Each row has a name. Each question is about the rows just above it.

kugo: [-51   4 -34 -21  55 -57 -49  -7   9 -35 -51  22   5 -13 -43 -55  -8  26
 -80  39 -57 -19  47  -2  44  27 -45  24   8 -51 -65  12 -32  46   2 -32
 -13  34  -9 -17 -67 -26 -27 -66 -43  -6  58  54  11  46 -43 -34 -47 -29
 -29 -30 -28 -57  50   6 -25  -3 -38 -73]
Litup: [-57   2 -37 -22  62 -58 -46  -5  18 -38 -58  26   8 -12 -48 -58  -7  29
 -83  42 -66 -17  54   5  46  36 -50  31  11 -50 -67  12 -33  48   6 -35
  -9  40  -7 -16 -72 -31 -25 -73 -47  -6  62  64  12  55 -49 -39 -53 -33
 -19 -31 -29 -58  58   8 -29  -2 -38 -72]
gepe: [-37 -22  62 -58 -57   2  57   8  72 -37 -41  -3  16  -9 -65  -3 -11 -43
  36 -58 -77  15 -15  68 -45  55 -32  12 -26  16  22 -63 -20 -70  23 -41
  34   2  -9  15  -8 -57   7 -73 -29 -21 -36  13 -36  12 -50 -55 -51 -58
  -4  -2 -44  -2 -21 -12 -45 -12  21  57]
sok: [ 41  41 -10  12 -17 -16 -68 -19 -71  17  16  -3 -22  -4  42 -16  -1  36
 -55  51  48 -26  15 -69  38 -53  10 -15  18 -31 -42  50   4  67 -29  22
 -41  -6  -1 -26 -14  36 -19  46   8   7  33  -9  25 -10  26  34  28  37
  -8 -14  27 -16  21   3  26   3 -34 -72]
Fop: [ 41  41 -10  12 -17 -16 -68 -19 -71  17  16  -3 -22  -4  42 -16  -1  36
 -55  51  15 -77  15 -69  38 -53  10 -15  18 -31 -42  50   4  62 -29  22
 -41  -6  -1 -26 -14  36 -19  46   8   7  33  -9  25 -10  26  34  28  37
  -8 -14  27 -16  21   3  26   3 -34 -72]
Where do [-37 -22  62 -58 -57   2  57   8  72 -37 -41  -3  16  -9 -65  -3 -11 -43
  36 -58 -77  15 -15  68 -45  55 -32  12 -26  16  22 -63 -20 -70  23 -41
  34   2  -9  15  -8 -57   7 -73 -29 -21 -36  13 -36  12 -50 -55 -51 -58
  -4  -2 -44  -2 -21 -12 -45 -12  21  57] appear?	gepe
What are the next 2 entries after [-57   2 -37 -22  62 -58]?	[-46  -5]
Shuffled kugo with one entry gone: [-47 -29 -45 -43 -43   5  27  34  -9  55  44  58 -57 -17 -73 -27   8 -55
 -29 -38  11  -7  -6 -34   6 -25 -21  24  12 -67  46 -51 -26 -35 -19 -51
 -57 -66  39 -32  54 -30  -3  -2 -51 -65 -34  46 -43 -13   2   9 -80 -57
  22 -13  47   4 -49  26  -8 -32  50], missing	[-28]
The next 2 entries after [  2 -32 -13  34  -9 -17 -67 -26 -27]:	[-66 -43]
Print row gepe.	[-37 -22  62 -58 -57   2  57   8  72 -37 -41  -3  16  -9 -65  -3 -11 -43
  36 -58 -77  15 -15  68 -45  55 -32  12 -26  16  22 -63 -20 -70  23 -41
  34   2  -9  15  -8 -57   7 -73 -29 -21 -36  13 -36  12 -50 -55 -51 -58
  -4  -2 -44  -2 -21 -12 -45 -12  21  57]

Fop: [-13  52 -21 -25 -15  -2  -6  10   6 -38 -31  -1  -1 -10   4  13  -8  -7
 -13 -19  55 -16  41  36 -38  11  23   4  -2   4]
vipaf: [ 72 -21 -19   0 -15 -37 -16  43  35   5 -17   3  24 -23 -11 -23   9  15
 -41  26  23 -39  25  -7  47  26  18  29  12 -49]
nise: [-34  -1 -54  -1  35 -21 -44 -16  10  14  33  -6  22 -11 -23 -22  32   6
 -11   2 -41  23 -26 -12  65 -24   1  10  27   6]
sok: [ 49 -69  -8  33  20 -21 -44 -16  10 -16  33  -6  22 -11 -23 -22  32   6
 -11   2 -41  23 -26 -12  65 -24   1  10  27   6]
fovo: [ 29 -21 -25  -3  -8  -7 -22  -2  14   6 -10   0  48  -2  31  14   7  -6
 -11  -9 -32  -1 -54  -1  35  17 -16  14   2  -7]
Whose row is [ 49 -69  -8  33  20 -21 -44 -16  10 -16  33  -6  22 -11 -23 -22  32   6
 -11   2 -41  23 -26 -12  65 -24   1  10  27   6]?	sok
The next 2 entries after [-32  -1 -54  -1  35]:	[ 17 -16]
Shuffled sok with one entry gone: [-16 -22  23 -23  65  10  10  49  27 -12 -44   6  -8   2  32 -26  33 -21
 -69 -11 -24   6  22 -41 -16  33  20   1 -11], missing	[-6]
nise without one entry, shuffled: [-12  -1 -24 -34   6  10 -54 -11 -16  -6 -11  65  -1   2  14 -23  27 -44
 -26  35  32 -41  10 -21  23   1 -22   6  33]. Gone:	[22]

Dotoz: [-35 -26  37  29 -18  -4   5  16  16   4   9  13  -3  19  -2 -18 -26  21
 -34   8  -5  11  37 -25  40 -16  -4 -36  22 -22 -18 -40  14]
gepe: [ 19   2 -34 -17  27  28  24 -24 -23   6 -24 -10  37   2 -26  19  23 -19
 -24 -27  -9 -34 -25 -21 -10  31  -8 -35  14  -2 -28 -11  -4]
Litup: [-11 -27  37  -9 -14 -16  -2   7  32  -1  -3  -2 -18  14  22 -47 -31  30
  31  15 -29   6  43  -6  24 -18  -8   9   9   1   7 -36  11]
kugo: [  0  -2 -18  14  22 -47 -17  11  -9   7   5 -32 -36  -2  34 -13  42 -53
  30  -1   0  10 -10  47 -18  -7  -5  12 -24  -8  29  24 -12]
nise: [ 19  13 -18  -3   7   1 -18  11  -9   9   2 -32 -38  -2  34 -12  40 -55
  30   1   0  11  -9  47 -18  -7  -4  12 -22  -8  29  26 -12]
Fop: [ -1  16 -23   3 -21 -14  -1   1   1   0   5   0  21 -22 -22 -16   9  18
  31  -4  -2   3 -24   5 -35 -12  25  75 -19   9   1  52 -10]
fazad: [-20  -2  30  19 -27 -27 -24  25  25  -6  23  11 -36  -4  27 -17 -22  16
  26  29   7  31  24  18   9 -30   8  32 -13   1  27  10   4]
fovo: [-47   0  31  22 -31 -14 -17  34   9   1  34  28 -20   2   5  10 -16   8
 -40  22  34  36  16   2  27 -28  12 -11  -3 -24  -1   4   5]
daluk: [-35 -26  37  -8 -18  -4   5  16  16   4   9  13  -3  19  -2 -18 -26  21
 -34   8  -5  11  37 -25  40 -16  -4 -36  22 -22 -18 -40  14]
vipaf: [-13  -8 -17 -22 -13  10  30  -7  -8  12 -13   4  57   0 -51 -16   3  22
 -29 -24 -14 -20 -10 -41  -4   7  14   5  17 -16 -47   3  -5]
sok: [ 18  -1   4   3  33  18  14 -28  -6 -17 -16  18  17   8 -10  46 -24  16
 -25  -5   9 -19  -7 -26  11  34 -17 -48  20  23 -13 -38  11]
Print row kugo.	[  0  -2 -18  14  22 -47 -17  11  -9   7   5 -32 -36  -2  34 -13  42 -53
  30  -1   0  10 -10  47 -18  -7  -5  12 -24  -8  29  24 -12]
Print row Dotoz.	[-35 -26  37  29 -18  -4   5  16  16   4   9  13  -3  19  -2 -18 -26  21
 -34   8  -5  11  37 -25  40 -16  -4 -36  22 -22 -18 -40  14]
Print row vipaf.	[-13  -8 -17 -22 -13  10  30  -7  -8  12 -13   4  57   0 -51 -16   3  22
 -29 -24 -14 -20 -10 -41  -4   7  14   5  17 -16 -47   3  -5]
Print row nise.	[ 19  13 -18  -3   7   1 -18  11  -9   9   2 -32 -38  -2  34 -12  40 -55
  30   1   0  11  -9  47 -18  -7  -4  12 -22  -8  29  26 -12]
What are the next 2 entries after [ -3  -2 -18  14  22 -47]?	[-31  30]

kugo: [ 37 -24  16  -1  37 -15   4  38 -39  25   7  -3 -42  20  -5 -16  20 -18
  12   8  10  -1]
sok: [-34 -26 -36  43   6  -7  38  -4  10  -6   9   0  28   0  -9 -47  44  -3
 -10  33   0 -34]
fazad: [ 47  -5  -4  -7  45   2   2  48 -67  31  -5 -30 -35  -8  -4 -17  28 -33
  20 -13  24   7]
Dotoz: [-55 -48   5  19 -27 -32  19 -27   1  17   7  -9  20  32 -39 -29   4  10
 -14  24   4 -39]
nise: [ 42 -24  22   4  42 -18  11  39 -43  30   2   1 -41  24  -3 -12  17 -19
  14  10  13  -6]
Fop: [ 41 -18  17   7  34 -19   7  37 -40  31   1  -1 -35 -20   2 -17  21 -16
  11   8   8  -8]
vipaf: [-50 -44  -6  18 -23 -27  24 -32   6  15   0 -12  24  31 -37 -36  -2   8
 -12  23   7 -35]
Shuffled Fop with one entry gone: [-20   2   1  37  21 -16   8 -18 -17  -8  -1   7  34  41 -40   7  31  11
  17   8 -35], missing	[-19]
The next 2 entries after [ 9  0 28]:	[ 0 -9]

tifin: [ 4  0  4  5 -2]
nise: [67 -6  1 -5  0]
daluk: [67  0  1 74  1]
Shuffled daluk with one entry gone: [74  1 67  1], missing	[0]
Which entry of tifin is missing from [ 4  0 -2  4]?	[5]
Which entry of nise is missing from [-5  1 67 -6]?	[0]
nise without one entry, shuffled: [ 1 -6 -5 67]. Gone:	[0]
Which entry of nise is missing from [-6 -5  0 67]?	[1]
Shuffled nise with one entry gone: [-5  1  0 67], missing	[-6]
What are the next 2 entries after [67  0]?	[ 1 74]

Litup: [-21 -11  -5  -2   2]
fazad: [-21 -11  -5   3   3]
tifin: [-48  32 -11 -12  12]
kugo: [-21 -11  -5  -2  12]
tifin without one entry, shuffled: [-48  12  32 -12]. Gone:	[-11]
Print row Litup.	[-21 -11  -5  -2   2]
Print row kugo.	[-21 -11  -5  -2  12]
Which row holds [-21 -11  -5  -2   2]?	Litup
Print row fazad.	[-21 -11  -5   3   3]

fazad: [-37 -41  27 -22 -31 -26   2 -12  28 -17 -14  -8 -70 -36  -1  23  28   5]
Fop: [ -2  -7   2  14  -2  -7  11  -8   3 -14  -8  -9   7  -4  -7   0   3   7]
daluk: [ 18   8  -8  -1  -6   7 -10  17   5 -19   0 -11  14  35 -21   5  14   9]
vipaf: [ -5  10 -11  -7  -1  -1  -4   1  -5  -6  10  -6  -5  32   1  -7  10  -7]
Litup: [ -6 -15   6 -11 -13  -5  -3   1  17   1  -7   5 -16  -2 -12  16   3   4]
sok: [ -7 -12 -11   2   0   4   8  21   3  28  -6  31  18  -9 -11  22 -21  -2]
tifin: [ -8   3  18  15  -4  -6 -12   5  -5  -7  25   8 -11   4   6  -6   2 -13]
fovo: [  1  -7  -2 -10  -8   4  -6   5   6   4  -5   8  -4  -2  -9  17   3   4]
Print row daluk.	[ 18   8  -8  -1  -6   7 -10  17   5 -19   0 -11  14  35 -21   5  14   9]
Which entry of tifin is missing from [-11  25   4  18   3  -5  15  -6   6 -12  -4  -6 -13   5  -7   8   2]?	[-8]
Which entry of daluk is missing from [ 14   7   9   0 -19 -21   8   5  -8  14  35  17   5 -11  -6 -10  -1]?	[18]
Print row Litup.	[ -6 -15   6 -11 -13  -5  -3   1  17   1  -7   5 -16  -2 -12  16   3   4]

fazad: [-36 -12  -1  22  23  46  61  54  62  53  47  24  -2 -26 -23 -48 -38 -43]
gepe: [ 53  57  56  54  42  40  32  13 -15 -24 -53 -56 -69 -55 -38 -47 -15 -10]
Dotoz: [ 13 -15 -54 -53 -56 -69 -55  54 -54  53  47  24  -2  60  56  44  15   0]
kugo: [ 66  57  47  33  15  -2 -10 -29 -47 -43 -61 -57 -63 -41 -19  -5  25  33]
daluk: [  6 -26 -38 -53 -63 -60 -61 -53 -42 -28 -12  18  28  52  55  61  62  56]
sok: [-36 -12  -1  22  23  46  61  54  62  53  47  24  -2 -26  60  50  26   8]
nise: [  1 -29 -42 -58 -63 -60 -60 -52 -39 -22  -7  22  31  55  55  61  60  54]
Dotoz without one entry, shuffled: [ 53 -53  56  54  24  44   0 -15  60 -54  -2  15 -69  47 -56  13 -54]. Gone:	[-55]
Shuffled Dotoz with one entry gone: [ 15 -69 -15 -54  -2  56  44 -54  60 -53  54 -56  13  53  24  47   0], missing	[-55]
Give the next 2 entries after [-54  53  47].	[24 -2]
Give the next 2 entries after [ 13 -15 -24 -53 -56 -69 -55].	[-38 -47]
Shuffled daluk with one entry gone: [ 52   6 -63 -60 -53 -26 -53  28 -28  18  56  61 -38 -12  62  55 -61], missing	[-42]

kugo: [ -5  26  22 -23  24 -15 -45   8]
fazad: [-20  36  35  -6 -10  -2  18  -8]
fovo: [-15  32  -5  13 -37 -14  -7 -16]
Fop: [-13  15  38 -52 -12  10  12  18]
nise: [ 33 -15  -9  13  27  18  31 -27]
daluk: [ 21  19  48  -1  -4  33  32 -36]
Dotoz: [27 19 -4 -2  6 24 -6 11]
Litup: [-15  32  -5  13  52  -5  16  30]
tifin: [ 24  20  45 -15 -33  56  13 -22]
vipaf: [ 16  27 -83  24 -47  -8 -44   4]
sok: [ 16  27 -83  24 -47  -8   4   7]
Which entry of fovo is missing from [ 13 -16  -5 -14  -7 -37  32]?	[-15]
Where do [ 16  27 -83  24 -47  -8 -44   4] appear?	vipaf
Print row Litup.	[-15  32  -5  13  52  -5  16  30]
Shuffled fazad with one entry gone: [ -6  -8  36  -2 -20 -10  18], missing	[35]

gepe: [-71 -20  84  85]
vipaf: [ 38   2 -16 -15]
fazad: [ 66 -11 -13 -49]
Print row vipaf.	[ 38   2 -16 -15]
vipaf without one entry, shuffled: [  2  38 -15]. Gone:	[-16]
vipaf without one entry, shuffled: [  2  38 -16]. Gone:	[-15]
Where do [ 38   2 -16 -15] appear?	vipaf

vipaf: [-28 -26 -23 -27]
sok: [-17  10 -14 -17]
Fop: [-39  43 -43 -37]
gepe: [ 7 -6 10 -7]
fovo: [ 0  7 -9 -1]
tifin: [-39  43 -69 -38]
daluk: [ 10 -14  10   8]
fazad: [-17 -13 -14 -17]
Which entry of tifin is missing from [-38  43 -69]?	[-39]
Print row daluk.	[ 10 -14  10   8]
Which entry of fovo is missing from [-9  0  7]?	[-1]
Which entry of daluk is missing from [-14  10  10]?	[8]
Print row tifin.	[-39  43 -69 -38]
Shuffled gepe with one entry gone: [ 7 -7 10], missing	[-6]
vipaf without one entry, shuffled: [-23 -28 -26]. Gone:	[-27]

fazad: [ 20 -18   0 -30  23   4 -10  10  12   8  12  -1   2   5   5  14 -11   9
 -28 -21 -14 -14  20 -50  21  19  -6 -22  12  11 -23 -36  26 -26 -22]
nise: [ -4  14  -8  13 -24 -16  14  -8  10  12  -6  -2  -9  19  -9 -15  -2  12
   8  12   7   9   6   4  23 -11 -11 -10   5 -21 -13  31  17  -4 -22]
Fop: [ 10   4  11   1 -26  18  39  18   9 -13 -18  16  11  40  -9  -2  45 -25
  39 -20  25  12 -15  39 -15  -3  -9 -23  -6  35  11  47  13  39 -23]
sok: [-33   2 -30 -20 -39  36  -7  17  -8 -20 -39  -6   9  48  12 -32  22  27
 -42 -15  23  12   4  -2  24 -21  33  -7 -12  -4  35  -8 -42 -18 -47]
daluk: [-70  -1  -5  10   0  -6 -52 -33  17  37 -10 -43 -14   8 -20 -39   3 -39
 -48  -3  33  -6 -37  24 -30 -23  27 -48  -4  15  14  29 -54   3 -24]
Litup: [-15 -54 -31 -60 -12  -1   8 -63 -69  62  24  33 -16 -30   5  -6   7  31
 -21 -22  52 -26  -2  -8  30 -18 -38   5 -41 -50 -27   4 -41  16 -46]
kugo: [-16  27   4  -5  37  21  31 -18  -2   2  14   1  34  -1  32  16   5 -19
  23  20 -27   2 -10 -11  23  22  32  12  -5  10  -7 -22  17  29  28]
fovo: [ 20  -1   2  -5  30  19 -31   2   8 -16 -20 -17   4   0 -11  10  -7  14
  16   5  -4   8  -6   6 -26  23  20 -10   6   0  -4  -7 -43  11   9]
gepe: [ 30  29 -46  22  32   8  48   3  12 -29  34  -9 -11  -3 -12 -14  41 -23
  10  14  21  54  29 -23  27  21   4  36  32  10   1   3  26   3  34]
vipaf: [ 10   4  11   1 -26  18  39  18   9 -13 -18  16  11  40  -9  -2  45 -25
  39 -20  25  12 -15  39 -15  -3  -9 -23  -6  35  11  47  13  25 -14]
tifin: [-36  -7 -30   9 -33  -6 -12  27   5  -2   6  18  -3  10  13  -6  21  -3
  -2  14  15   0   9  12 -10 -11 -10  13  26 -19  27  -9 -13  -7  -1]
Dotoz: [ -3 -17 -15  -2 -51 -23   2  16   0  -1  -6  27  -8  22  13  -3  -6 -11
  -9   5  14  20   0  -9 -17   7 -20   4  18  -5   2   0  -1 -20   3]
Which entry of nise is missing from [ 14   7   8 -11  -9  19  -6 -24   5  17  -4  23  -2  31 -13  -9 -22  -8
 -16 -21   4 -10 -15  -2  12  -8   9  10   6 -11  12  14  12  -4]?	[13]
Print row sok.	[-33   2 -30 -20 -39  36  -7  17  -8 -20 -39  -6   9  48  12 -32  22  27
 -42 -15  23  12   4  -2  24 -21  33  -7 -12  -4  35  -8 -42 -18 -47]
Whose row is [ 10   4  11   1 -26  18  39  18   9 -13 -18  16  11  40  -9  -2  45 -25
  39 -20  25  12 -15  39 -15  -3  -9 -23  -6  35  11  47  13  25 -14]?	vipaf
What are the next 2 entries after [-39  -6   9  48  12]?	[-32  22]

fazad: [ 39 -28 -46 -47  52 -48 -37 -16 -48 -38 -15 -54  53 -49  30 -40 -58]
daluk: [ 39 -28 -46 -47  52 -48 -37 -25 -48  40 -55 -54  53 -49  30 -40 -58]
Fop: [-38  50  33  43 -29  51  46  11  41  52  53  57 -35  45 -16  27  50]
Print row Fop.	[-38  50  33  43 -29  51  46  11  41  52  53  57 -35  45 -16  27  50]
What are the next 2 entries after [-47  52 -48 -37 -16 -48 -38 -15]?	[-54  53]
Shuffled fazad with one entry gone: [-58 -15  53 -48 -37 -47 -38  39 -40  30 -54 -46 -48  52 -49 -28], missing	[-16]
Shuffled daluk with one entry gone: [-28 -47 -46 -25 -48 -54 -48  40 -40  52 -55  53 -58 -37 -49  30], missing	[39]

fazad: [-15  -4  25 -13   8  19   1 -15 -28 -31 -22 -41 -15  13  -5  47  26 -14
   6  -6  14  21  -7   0  -8  31 -11]
nise: [-19  28 -29  26  -3 -42  -1   1  49  23  -3  61  -8  27  10 -52   2  11
   9 -17   3  -6 -29  -5  -9 -17   0]
tifin: [-19  28 -29  26  -3 -42  -1   1  49  23  -3  61  -8  27  10  30  52 -24
   8 -51  21  39 -83  -3 -15  51 -35]
Print row fazad.	[-15  -4  25 -13   8  19   1 -15 -28 -31 -22 -41 -15  13  -5  47  26 -14
   6  -6  14  21  -7   0  -8  31 -11]
Print row tifin.	[-19  28 -29  26  -3 -42  -1   1  49  23  -3  61  -8  27  10  30  52 -24
   8 -51  21  39 -83  -3 -15  51 -35]
tifin without one entry, shuffled: [-83  51  30  -3  52 -42  -3  61  28 -24  49 -35  39 -15 -29 -19  10  23
   1  -3  27  -8   8 -51  26  -1]. Gone:	[21]

sok: [-40  28  42 -15 -13  37   5  21 -29  28 -16  29  -7  19  -7  32  42   6
   9  51  -3  23   7  31  36]
fovo: [-18 -28  24  45 -12  40  30 -40   2  35  -8  32  -4  23   0  39  52  21
  18  56   4  32   7  16  39]
gepe: [-36 -12  -9 -23 -28  -4 -17 -11 -40 -13 -26 -18 -30 -14 -24 -10 -11 -16
 -20  -5 -18 -12 -20 -21 -13]
nise: [ 83  -3 -25  44  49  -5  18  10  71  -2  50   1  42  15  41  -5 -25  15
  18 -25  38   3  34  20  -7]
Fop: [ 76   2 -10  49  45  -6  28  12  60   2  52  -3  34  13  38  -1 -13  28
  24 -21  36   8  24  19  -6]
kugo: [-39  37  57  -3 -11  42  19  28 -34  35  -8  29 -33  23  -3  39  54  23
  19  58   3  32   4  14  40]
tifin: [ 67  -4 -18  38  40 -13  18   3  59  -3  41  -3  34   6  32  -8 -18  16
  16 -26  27   0  20  16 -10]
vipaf: [-40  30  40 -18 -12  45  44  24 -28  30 -18  35  -4  29  -5  35  42   2
   8  56   0  25  13  12  41]
daluk: [-33  25  38  -9  -9  27   9  16 -22  24 -12  26  -3   2  -4  26  39  10
  10  41  -3  20   3  10  29]
What are the next 2 entries after [-40  30  40 -18 -12  45  44  24 -28]?	[ 30 -18]
Shuffled daluk with one entry gone: [ 25  10  -9 -33  24 -12  20   9  10  -4  16  38  26 -22  39   2  -3  26
  29  41  -3  -9  10  27], missing	[3]
Which entry of kugo is missing from [ -3  42 -39  -8  19  23 -33  29  -3  37  58  57  14  19  35  23  32   4
 -11 -34  54  39  40   3]?	[28]
sok without one entry, shuffled: [ 37  42  42  -3  -7  29   6  28  19   9  21  28  36  31 -16  23  51 -29
 -40   5 -15 -13   7  -7]. Gone:	[32]
vipaf without one entry, shuffled: [ 35   8  -4 -18  -5  56  40  13  12  35  30 -40 -18   0 -12  44  25  24
 -28  41  42  29   2  30]. Gone:	[45]
Shuffled kugo with one entry gone: [ 39 -33 -11  40  -8  19  32  35   3  19  58  37  14  57  28  54  42   4
  23 -39  23  29  -3  -3], missing	[-34]
Print row tifin.	[ 67  -4 -18  38  40 -13  18   3  59  -3  41  -3  34   6  32  -8 -18  16
  16 -26  27   0  20  16 -10]

fovo: [ 18  12  -6  24  19 -24]
gepe: [69 43 15 22 16 64]
sok: [ -1  27   8  27  28 -11]
tifin: [60 22 43 15 20 65]
Print row gepe.	[69 43 15 22 16 64]
What are the next 2 entries after [22 43 15]?	[20 65]
Shuffled fovo with one entry gone: [ 12  24 -24  18  -6], missing	[19]
Shuffled sok with one entry gone: [ 27 -11   8  -1  27], missing	[28]

gepe: [ 0 -4  8  1  0 -4  1  2 -2  1  6  1  2]
Fop: [-39  -3  -4   7   6  -3 -10 -31  -7 -31 -41 -38 -33]
Litup: [ -3   6 -10  -2  -3   7  -4  -4   1  -4  -9  -5  -5]
daluk: [ 75 -68  67  53  76 -73  70  72  -2  64  80  80  69]
Which entry of daluk is missing from [ 76  75  80  53  69  -2 -68  64 -73  80  67  72]?	[70]
The next 2 entries after [ -3   6 -10  -2  -3   7  -4]:	[-4  1]
Print row Litup.	[ -3   6 -10  -2  -3   7  -4  -4   1  -4  -9  -5  -5]
Which entry of Fop is missing from [  7   6 -39  -3 -33  -7 -31  -4 -10  -3 -41 -31]?	[-38]
Print row Fop.	[-39  -3  -4   7   6  -3 -10 -31  -7 -31 -41 -38 -33]

Fop: [ 21  19  76  -3 -36  24 -18 -26 -28]
nise: [ 21  85  21   4 -36  24 -18 -22 -28]
Litup: [ 11  76  19  -3 -38  23 -20 -25 -17]
The next 2 entries after [76 19 -3]:	[-38  23]
Which entry of Fop is missing from [-18 -26  19  21  24 -28  76 -36]?	[-3]

